Named turns come first, each shown by rows before and after it. Which turns, in which order, take the first row of each pair that follows to the second? Write the first one first, as in the answered first pair.
V:
[ -5   8 -17  -8   7 -12 -19   3  -2   0] |-> [  6  11 -20   1   5 -19  -5  -1   1  -4]
[-19 -39  13  10   0  13 -18  25  19   8] |-> [-25 -27  -5  -2  15   6 -30  28  10  12]
[ 15   2  15  18 -12   8  -5   5  10 -16] |-> [  5  -3  20   9 -11  15 -18   8   7 -13]
[-4 -4 -1  2  7  2  4  1  0 -6] |-> [-3 -4 -1  2  6  2  3  1  0 -6]
U:
[ 13  37   5 -16   8  -2   5 -22  -2 -20] |-> [ 21  27  10   6   3  -7  20 -20  12 -22]
[ -6 -14  13  41 -13  -8  -4   4  17   3] |-> [-20  -2 -14  21  10 -18 -29  14   4  10]
[ 6 -4 15 19 -8 18  4  7 17 -4] |-> [ -1  -2  -9  20  12   4 -10  21  17   1]
[  0 -11  -5   9  -9   4   4   9  13   0] |-> [ -6  -4 -16  -1   1   1  -7  13   5   3]
Q:
[ 2 -5 10  3 -5  2  4 -1 -1 -5] |-> [ 5  3  5 -2 -4  1  6 -6 -4 -5]
[-15 -12 -12  -6  13  -7 -19  17   1   9] |-> [-14 -26   7   5  -1   1 -11  16  10   7]
[  4   3   6 -10  -4   4   4  -6   2  -3] |-> [  3   6   0 -13   1   2   1  -6  -1  -2]
F:
[  6  19  12  -6 -15 -26  14 -21 -35  -2] |-> [-21   5  -3 -13   6 -29 -21   2 -37  11]
[ -3  -2  21   0 -11  13  18  -9   1  -5] |-> [-23 -15   8  -3   6   9  -9  10   1   5]
[  2  22  17 -37  -7  28   5  -7 -24  -3] |-> [-13  -4 -29  -1  31  -6 -12  36  -3  10]
[ 4  4  0 29  5 -6 16 13 16 -5] |-> [ -3  14  26  -6 -12  20   6  -6  -4  -6]
Pairs:
Each pair is two turns apart.
[  3   4 -19 -16  10  11   0  -3   8   9] |-> [ -1  -3  -2 -19   2  22  -2  -5   9   9]
Q U
[ 16   7 -15  -4  12 -10  -1 -12  -6   4] |-> [  2 -17  -6   9  14  -8 -13   5   5   9]
Q Q
[ -7 -18  12 -25  -2  -1  -7   3 -15   4] |-> [  4 -28  -1   7   4 -19  10  13   3   3]
F V
[ -4 -19 -17  14  17 -19  -6  27  14  -3] |-> [-15 -13 -17  -8  21 -12 -22  26   1   0]
Q U
[-11 -12   1   6   1 -10 -14  -3   1  26] |-> [-12 -13   7   5  -3  -5 -14  -5   1  26]
Q V
[ 10 -17  34  -7 -25  32   5   5  -4   2] |-> [ -6   3  -5 -36   6  18 -25  14 -25  12]
V V
[  3  14  -5 -16   9   4  -2 -13  -1   3] |-> [-10  -2  -2 -13  12   7 -15  -1   2   7]
U F
[ -7 -26  17  11 -10  17  -4   6  16  -1] |-> [-19 -15  -3  -9   8  13 -26  12   3   7]
U U
[ -8 -15 -15  21  -1 -13   0  11  14  10] |-> [ 10   7 -20  17  -5 -18  18  -6   8   4]
U F
[-14 -11 -31   9  12 -24  -9  23   2   3] |-> [  8  -2  21   2 -34   6  25 -15  -1 -13]
F V
[ -9   1 -12   4  23 -12  -1   6   4  -1] |-> [ -6 -14  10  17   6  -2   8   3  14  -3]
Q Q
[ -1 -22  48  13   5   7  -7  12  18  -4] |-> [  2 -21  48  16   4   5  -4  11  18  -5]
F F
[ -7 -14  10   6  -2   9  -3   4   3   7] |-> [  1 -12  -3  16   2  -1   6   5   7   6]
Q U
[-16   2 -10 -13  14  -1 -22  13   2  10] |-> [ -3  20   5 -27  -1   9  -9  -9  -8   2]
V U
[-11 -11   2  -2   3   4 -12   8   0   7] |-> [ -9 -15   2   5   1   2  -8  10   4   7]
V Q
[-14   1  -2 -12  15  11  -1   0 -18  -2] |-> [-5 -9 -9 16 18 -2 12  8 -3 -4]
F Q
[  3 -12   5  13  -8  -7   3   7   4   6] |-> [ -6   1   3 -13  -3  -1 -13   2 -11   8]
U U
[  7  10 -12 -23  18 -16  -9 -14 -18  -1] |-> [ 25   4 -11   6  11 -25  16 -17  -3  -7]
F V
[ -2 -20   4  19 -24  12   9  -6   4   7] |-> [ -3 -22  -9  26 -15   4   6   2   8  10]
U Q
[  9  15  22 -31 -22   7   1 -18 -12  -7] |-> [  5 -20  35   5 -29   6   6  -1  13  -5]
U V
[ 15 -11  17  23 -18   8  14  -6  11  -2] |-> [ 22   9 -20  22   5 -15  14  -3   5  -1]
Q U
[-13 -36  17  11  -8  13 -13  15  10   6] |-> [ 21  -7  20  14 -22   7  26 -16   6  -8]
F Q
[ 25  14  22  -1 -12   0  43 -26  17 -16] |-> [  0  30 -35 -24  36 -24  -1  -1   0   0]
U U
[-22 -18  -7   1   2  -9 -11  20   9  -8] |-> [-18  -7  16 -20 -15   9  -7   0  -3 -13]
F F
